Where one turn sends some rows of the set: a few examples, then the rows asked
j_703: [ 20 -14  19  -9   0  25 -16  18  -3  16   1 -14  24]
j_316: [ 13  -9  36 -16  -3  12   4  22 -17  32  -7   5  18]
j_875: [-24  12  -8  10   1  -8  11  36   9  21  -6  14  12]
j_974: [-11 -11   7  25 -13 -15  10  38 -10  31  -5  13   9]
j_823: [  7 -15  25 -14   1  -3  -2   7 -10  37 -10  28  -7]
j_651: [ -9  14  -6   0   1  29 -14  13 -19  18  -7  17 -10]
j_723: [-10 -12 -17  -1   6  12 -25   2 -12   1  -1   8   4]
j_33: [ -9  -6  -3  -8   0   0 -16  11 -19  18  -7  32 -15]
j_395: [-20  13   3  -3  -3   8 -15  -4  -4  24   4  18 -18]
j_920: [10  3 -2 15  4 10 10 22 36 14  5 -3 12]
j_494: [ -7   8  19 -10  -2  14   4  18 -27  34 -12  23  -3]
j_60: [  7   1  -6   1   2  36 -27  13  -5   7   2  -5   6]
j_199: [ -1  -2   4   7  -2 -17  14  48   8  30  -5  14  12]
j_70: [  6 -22   2  -3  11  18 -18  -8   2   8  -2  -8  24]
j_3: [-18   9   6  28  -8  11  -4   7  26  12   6  -1   8]
j_45: [ 19 -17  17  23 -16 -10  14  33   5  22   7   5   4]
j_282: [-19  -4  21  -7  -1  -5  -3   5 -15  50  -9  14   2]
j_989: [ 14  -5  17  25 -13   7   5  14  28  10  13  -3   5]
j_246: [20 -8  8  9 -1 -5 14 39 25 25  2  4 12]
j_383: [-17  15 -11  15   6   8   8  21  27  12   0   3  12]
j_56: [ 23 -29  -1   1  -1   9 -10   8  -7  12  13 -15  13]
j_507: [  6  -3 -10   2  -3  16 -19  -1   0   0  17   0 -12]
j_273: [ 17 -25  28 -11   7   7  -4  -4   4  32  -7   4  17]
j_223: [  8 -29  19  -5   0  -4   0  12 -16  43  -3  -7  21]
j_469: [-34   5  -2  28  -8  -2  -2  22   3  25  -6   8  11]

j_920 turns into j_383
j_223 turns into j_56
And these:
j_989 turns into j_3
j_823 turns into j_273
j_494 turns into j_316

Where one turn sends some rows of the set: a few examples, then the rows asked
j_900: [ -8  15  -2 -18   4  20  31   7 -16  20 -21 -22 -31  16]
j_418: [  2  40  -8 -26 -16   9   5   1   2  13 -20  -9  -9  -1]
j_881: [-20  14  -6  -3   2   7  15  17  -5   5   8  -1 -42  48]
j_798: [-11  23  -2 -31  13  20  27  12  -8  10 -12 -27 -32  12]
j_247: [-30  33  20 -38   1  11  17  -3   6   3 -14  -5 -32   4]
j_768: [-26  24   0   5 -22  13  42 -17  -6  -7   9   9 -38  16]
j_732: [-33  22  21 -28  -2  11   4 -13  -3   2 -21  -5 -29   5]
j_476: [-21  54  -3  -6   7 -10   1  -4   6 -15 -11   4  -5   2]
j_890: [-33  40  11  -4 -23  -7   0   1   8   4   1  13 -41  30]
j_998: [-41  17  -3  -3 -12   4   9  29 -30  -6  -8   9 -18   1]
j_338: [ -3  45 -21   3 -19  -4  -5  15  -2  10   4 -12 -30  30]
j_831: [-19  41 -13  10 -25   6   8 -23  -8 -13   9 -12 -31   3]
j_411: [ -4  17 -26   1  -8  18  25  -7  -8 -16  18  -4 -21  17]
j_344: [  4  45  -4  -6   2  -8  12   4 -15 -21  10  24 -28  19]
j_8: [ -1  42 -19   2  12   1  42  17  -7   6 -13  -6 -11  17]
j_526: [ -5  51  -5 -31 -10   8  11   5   3  12 -16 -22 -20  -4]
j_235: [-35  29  -7  -2 -22   1  10  30 -26  -1 -10  11 -13  -4]
j_434: [-33  23 -12   3 -15   4  12  33 -34   1 -10  -1 -18   0]
j_686: [-13  43   5   6   9  -8   6  -5 -30 -21   6   2 -48  19]
j_671: [  1  50  -1   8  -4  -7  35   7 -27  -3   2  12 -46  21]
j_780: [-42  33  14   5  21  -2  32  -3 -12  -5 -16  -8 -36  17]

j_476 turns into j_8
j_671 turns into j_686
j_338 turns into j_881
And these:
j_434 turns into j_998
j_831 turns into j_411
j_526 turns into j_798
j_900 turns into j_732

